Named moves come first, each a turn or a mirror and shown by rows before and after it. Which of them, in which order, take the first row of each pair that follows to the second? Write the first one first, as in the answered first pair.
gem (before -> after):
[-1.46  0.03  0.48 -2.07 -3.50 -2.96  1.38  1.11  0.95  0.47 -0.95  2.82
 -2.44 -4.28 -1.19 -1.75  1.84 -0.96 -2.63 -2.62 -1.62  3.89  1.00 -1.70
  3.33 -0.97] -> [ 2.57  0.91  2.97 -0.48 -0.45 -0.15 -1.55  2.82 -1.07 -0.06 -1.52  0.94
 -4.37 -0.97  0.57 -2.12  1.17  0.55 -2.21  0.29 -1.02  0.33 -3.75  3.12
  5.36 -2.88]
[ 0.12 -0.82  0.93 -0.24 -0.91  2.22  0.09  0.66 -0.60  1.21  3.84  1.57
  0.29 -1.20 -1.15 -0.18 -2.09  0.64  0.13  2.31  1.00 -1.71 -0.03 -1.44
 -0.86 -2.07] -> [-0.63 -0.84  0.57 -0.32 -1.13  1.60  0.27  0.87 -0.66  1.35  3.65  1.74
  0.44 -1.64 -1.21 -0.25 -1.96  0.52 -0.23  1.93  0.96 -1.12  0.41 -1.44
 -1.04 -1.72]
[-1.61  4.15 -1.83 -4.04  0.29 -0.86  0.87  2.20  4.09 -1.61  2.20  1.69
  0.01 -0.16  0.50  0.09  1.08 -1.56 -0.42 -1.26 -0.59 -0.82 -2.57 -0.62
 -1.65  3.47] -> [-0.22  4.44 -0.46 -3.22  1.29  0.35 -0.31  2.76  3.15 -2.06  2.21  1.15
 -1.05  1.21  1.02 -0.06  0.50 -1.03 -0.33 -0.19 -0.40 -1.97 -4.44  0.93
 -1.15  2.72]
daso (before -> after):
[ 3.88 -1.00  2.58  4.94  2.42  1.23 -3.23  1.34 -2.69 -0.47 -2.03 -2.19
  2.45  4.27  3.78  3.46  0.53 -3.54  0.93  2.05  1.57 -1.91 -0.68  0.39
  0.57 -0.08] -> [ 3.38 -0.72 -0.52  5.51  3.85  0.91 -3.05  1.66 -1.56 -0.39 -1.22 -2.66
  3.10  3.02  2.39  3.82  0.47 -4.36  1.61 -0.41 -0.04 -2.11  1.67 -2.51
  0.36  1.32]
[-0.09 -0.34  2.20 -2.50 -5.40 -0.89 -0.86  0.15  1.02  1.23  1.44  3.56
 -0.72 -1.64 -1.56 -3.86 -3.40  5.98  0.30  2.83  0.55  7.20  1.03 -3.93
 -2.10 -1.71] -> [ 0.43 -1.48  6.23 -0.73 -5.69 -0.06 -1.44 -2.25 -4.30  3.60  0.57  2.51
 -1.49 -1.02 -2.01 -3.08 -2.72  4.04 -3.16  2.88  1.15  4.65 -1.99  0.86
  1.25 -2.70]
[-0.71 -0.35  0.03 -0.38 -1.22 -0.29  0.68  0.04  1.83 -1.51  0.00  0.70
  0.65 -1.22  0.45 -0.17  0.43  1.16  2.43  1.42  1.85  2.25  1.57 -2.01
 -1.74 -0.58] -> [-0.72 -0.94  3.10  0.03 -2.45  0.28  0.22 -1.03 -0.54 -0.70 -1.05  0.29
  0.02 -0.63  0.96  0.22  0.50  0.70  0.71  2.40  2.69  1.55 -0.54  1.24
 -0.43 -1.25]
[-0.06 -0.14  2.36 -1.18  1.12  2.16 -0.42 -0.97 -0.94  1.03 -1.10  0.83
 -1.59  3.03  1.96  0.49  0.81 -1.76 -1.44  1.03  2.24 -1.50 -3.43  5.18
  0.94 -0.18] -> [-0.49 -0.06 -1.71  0.41  3.70  1.59 -0.38 -1.58 -1.45  1.82  0.39  0.10
 -0.11  1.79 -0.16  1.50  1.02 -3.52 -1.69 -3.55 -0.02 -3.11  0.07  2.60
  2.24  1.48]
zuz (before -> after):
[ 1.43  1.94 -1.70 -1.42  1.37  0.36 -0.09  1.15  1.77 -1.07  0.22  0.22
 -1.67  1.50 -0.56 -0.47 -0.54  1.04  1.37  0.68 -1.44  0.13 -0.21 -0.67
 -1.23  0.04] -> [-1.18  1.57 -0.65 -1.82 -0.89 -1.00  1.06 -1.32  0.56  0.52 -0.93  1.17
 -1.57  1.18 -0.49  0.06  0.46 -1.64 -1.81 -0.74 -0.52  0.28 -0.44  1.28
 -1.09  1.94]
[ 2.95  1.31 -2.82 -0.68  2.36  2.11 -1.32  2.07  0.22 -0.46  1.10 -0.29
 -2.36  0.12 -1.88 -1.24 -0.51  1.45 -0.01 -2.79 -4.20 -2.29 -1.78 -0.59
  1.47  0.84] -> [-0.06  0.50 -1.55 -1.06  0.05  0.51  0.27 -0.57 -1.46  1.31  0.24  0.51
 -2.02 -0.67 -1.85 -0.27  0.48 -1.72 -3.48 -4.29 -3.18 -1.86 -2.21  1.25
  1.68  2.82]
[-1.99  1.91 -1.29 -1.70 -0.45 -2.60  2.25 -0.48  1.62 -3.01  0.08 -1.06
 -0.93  0.47  2.10 -2.88 -2.91  0.64  3.14  1.99 -0.04 -0.95 -1.72 -0.63
 -3.72 -1.36] -> [-3.71  1.69 -0.29 -1.91 -2.05 -3.78  2.64 -1.96  0.25 -1.75 -0.53 -0.59
 -0.81 -0.06  2.28 -2.22 -2.00 -1.37  0.82  0.95  0.26 -0.85 -2.19  0.57
 -3.58 -0.31]
zato (before -> after):
[ 1.02 -3.40  3.61  3.56  2.30  0.18  0.14 -2.56 -2.29  0.77 -0.86 -1.79
  2.32  1.88  2.46  1.74  1.38 -1.93  2.78  2.02  3.16 -0.40  1.39  0.96
  1.33 -3.00] -> [ 0.99 -3.20  2.75  4.33  2.82 -0.01 -0.03 -2.53 -2.57  1.34 -0.58 -2.24
  2.33  1.49  1.91  1.99  1.69 -2.17  2.56  1.16  3.00 -0.83  2.41  0.65
  1.71 -2.64]
[-2.69  3.65  0.81 -3.23 -6.36 -0.02  0.28  2.05  2.42 -0.37  0.87  1.02
 -2.38 -1.84 -1.06 -2.54 -0.25  2.87 -0.83  1.65  0.33  1.58 -0.27 -0.56
 -2.14 -4.26] -> [-2.84  3.12 -2.81 -1.12 -3.42 -0.49  0.06  0.91  0.69  1.44  2.64  0.07
 -0.70 -4.12 -4.17 -1.23 -0.12  0.18 -1.90 -3.97 -2.40 -0.50  3.94 -3.18
  0.25 -2.38]
[ 0.93  2.26 -3.69  0.49  0.88  0.63  0.29  3.60  2.93 -0.89  2.32 -0.86
  0.74 -1.86 -1.29 -0.51 -1.70 -0.81 -0.01  0.57 -1.05  1.31  1.93 -4.55
 -1.83  2.03] -> [ 0.22  2.18 -1.29 -1.09 -0.95  0.29  0.73  3.94  3.60 -1.82  1.25  0.29
 -0.04 -0.89  0.23 -1.48 -1.38  0.64  0.50  3.87  1.42  3.10  0.06 -3.05
 -3.11  1.29]
[-1.24  1.73 -2.01 -0.86 -0.84 -0.74  0.70  0.96  1.66 -0.55 -0.31  1.19
 -0.13 -0.58 -0.12 -0.76 -0.08 -1.04 -0.73 -0.63 -1.00  0.42  0.62 -1.19
 -1.46  2.53] -> [ 0.38  2.14 -1.96 -0.63  0.30  0.15 -0.63  2.33  1.88 -1.15  0.18  0.31
 -0.60  0.28 -0.05 -1.29 -0.80  0.11  0.24  0.09 -1.40 -0.55 -0.40 -0.63
 -1.10  1.52]
Now pairs of rows:
(two moves a pair)
[ 1.44  2.23 -1.16 -1.35 -0.56  1.31 -1.26  1.07 -0.60 -0.09  0.54 -0.50
 -3.34  0.55 -0.96 -0.38 -1.06  0.86 -2.24 -1.31 -2.31 -1.08 -3.28  1.96
  1.27  0.92] -> [ 0.38  2.06 -2.34 -1.46 -0.59  1.02 -0.75  0.97 -0.07  0.55  0.62 -0.33
 -2.83 -0.22 -1.38 -0.45 -1.06 -0.21 -2.55 -2.57 -2.89 -0.80 -2.19  1.17
  0.87  1.86] | daso, zuz
[ 1.02  2.22 -1.42  1.02  4.60  0.45 -2.25  0.04 -0.12 -0.40  0.45 -2.70
  3.29  3.96  2.10  0.64  1.52 -1.84 -0.88 -2.11  0.56 -4.32 -1.27  3.26
 -0.12  1.50] -> [ 0.75  2.45  0.34  0.01  2.87 -0.03 -2.16  0.81  1.98 -2.52 -0.08 -1.94
  3.22  4.62  3.96 -0.04  1.16  0.67  1.48  2.09  2.80 -1.73 -2.31  2.93
 -2.35 -0.22] | zato, zuz
[ 0.13 -0.49  1.06 -1.54 -3.92 -0.08  1.39 -0.02 -0.15  0.41 -1.20  0.00
  1.16 -3.38  1.16 -1.00 -0.43  1.12  1.79  2.37  2.65  2.48 -0.85 -1.51
 -0.20 -1.54] -> [ 0.36 -0.75 -1.47  0.58 -1.61 -0.53  1.25 -1.47 -2.12  2.30 -0.33 -1.05
  2.24 -4.50 -0.90  0.38 -0.04 -1.41  0.29 -1.87  0.67  0.10  1.41 -2.41
  1.80 -0.15] | gem, zato
[ 1.70  2.62 -4.53 -0.82  1.53  0.72 -4.18  2.81  1.37 -0.87 -0.55 -0.38
 -1.33  0.17 -2.09 -1.33 -1.40  0.67  1.57 -1.92 -2.44 -1.81 -1.89 -0.11
  0.29 -1.51] -> [-4.09  0.90 -2.17 -3.13 -3.81 -3.05 -0.49 -0.79  2.03  0.43 -2.65  2.89
  0.34 -1.46 -0.77 -0.50  0.36 -2.14 -0.48 -1.28  1.29  2.78 -0.54  0.62
 -2.10  0.21] | daso, zato
[-1.27  0.35 -1.47  0.75  1.56 -1.04 -1.99 -0.91  2.14  0.41 -2.68  0.08
  0.74  1.51  1.45  0.59 -1.51 -0.84 -1.81 -0.37  0.60 -1.11 -0.60  0.21
  0.72  3.51] -> [-1.00  0.28 -2.87  0.74  2.04 -0.55 -2.17  0.02  3.07 -0.19 -2.22  0.08
  0.99  1.21  1.12  0.22 -1.80  0.20 -0.55 -0.18 -0.06 -0.24  0.02 -1.50
  0.15  2.51] | zuz, gem
[ 1.06  0.01 -1.25  1.87  3.16 -0.24 -0.19 -1.49 -0.56  0.46 -0.74 -0.92
  0.94  1.28  1.49  1.45  1.09 -3.11  0.06 -1.82  0.70 -3.68  0.61  0.97
  0.25  1.42] -> [-1.65 -0.25 -1.40 -0.45 -0.36 -2.17  1.81 -1.53  2.23 -0.65 -1.08  1.25
  1.19  0.00  1.81  1.06  1.19 -2.24  1.01 -0.49  1.76  0.27  1.87 -0.87
 -2.26  1.85] | zato, gem
[-0.94  1.07  2.01  1.68  1.33 -2.10 -0.76  0.38  1.56 -1.47 -2.06  1.72
  1.48  2.57  4.24 -0.45  1.23 -0.26 -0.12  3.28  3.51 -1.57 -1.83  1.67
 -2.14 -0.50] -> [ 1.67  1.84  0.37  2.84  4.28 -0.46 -2.33  1.90  1.13 -1.87 -0.92  0.29
  1.11  3.08  3.12 -0.70  0.49  0.69  0.81  2.24  1.61 -3.88 -1.81  0.96
 -0.73 -0.99] | zato, zato
[ 1.17 -2.53  4.62  1.57 -2.85  1.06  0.13 -0.31 -3.66  1.20  0.05  0.12
 -0.14 -1.36 -1.94 -0.94  0.29  1.12 -1.51  2.37  1.25  1.22 -0.97  1.34
  2.22 -4.12] -> [ 0.89 -1.56 -1.96  1.70 -0.32 -0.15  0.43  0.96 -0.41  0.37  1.99  0.16
  1.76 -3.23 -3.73 -0.79  0.14  0.82  1.01 -1.72 -1.46  1.98  3.88 -4.86
  0.68 -1.96] | daso, daso
[ 2.49  0.76  5.45  0.78 -1.54  1.35 -1.68  1.65 -0.14 -0.68  1.41 -0.10
 -2.89 -0.32  0.76 -2.54 -0.85  5.04 -0.29  3.85 -1.01  0.17 -3.06  3.66
  1.47 -4.01] -> [ 2.19  0.93 -1.64  2.93  2.75  0.52 -1.76  1.43  0.08  0.82  4.27 -1.27
 -0.31 -3.17 -2.89 -0.98 -0.53  1.81 -0.05 -4.05 -5.47 -2.14  2.62 -1.80
  2.92 -0.69] | daso, daso
[-2.17  3.15 -0.19 -3.82 -3.91  1.85  1.01  0.41  1.06  3.41 -2.23  2.92
 -0.04  0.82 -1.30 -3.50 -0.71 -1.22 -3.93  3.16 -1.24  2.93  0.75  2.02
 -2.42  2.68] -> [-2.32  2.37 -3.10 -2.62 -2.18  1.16  1.39  0.56  1.99  3.56 -0.91  2.85
  2.01 -1.06 -3.05 -2.81 -0.93 -1.67 -1.74  1.13 -2.35  3.36  4.75 -1.98
 -2.61  2.96] | zuz, zato
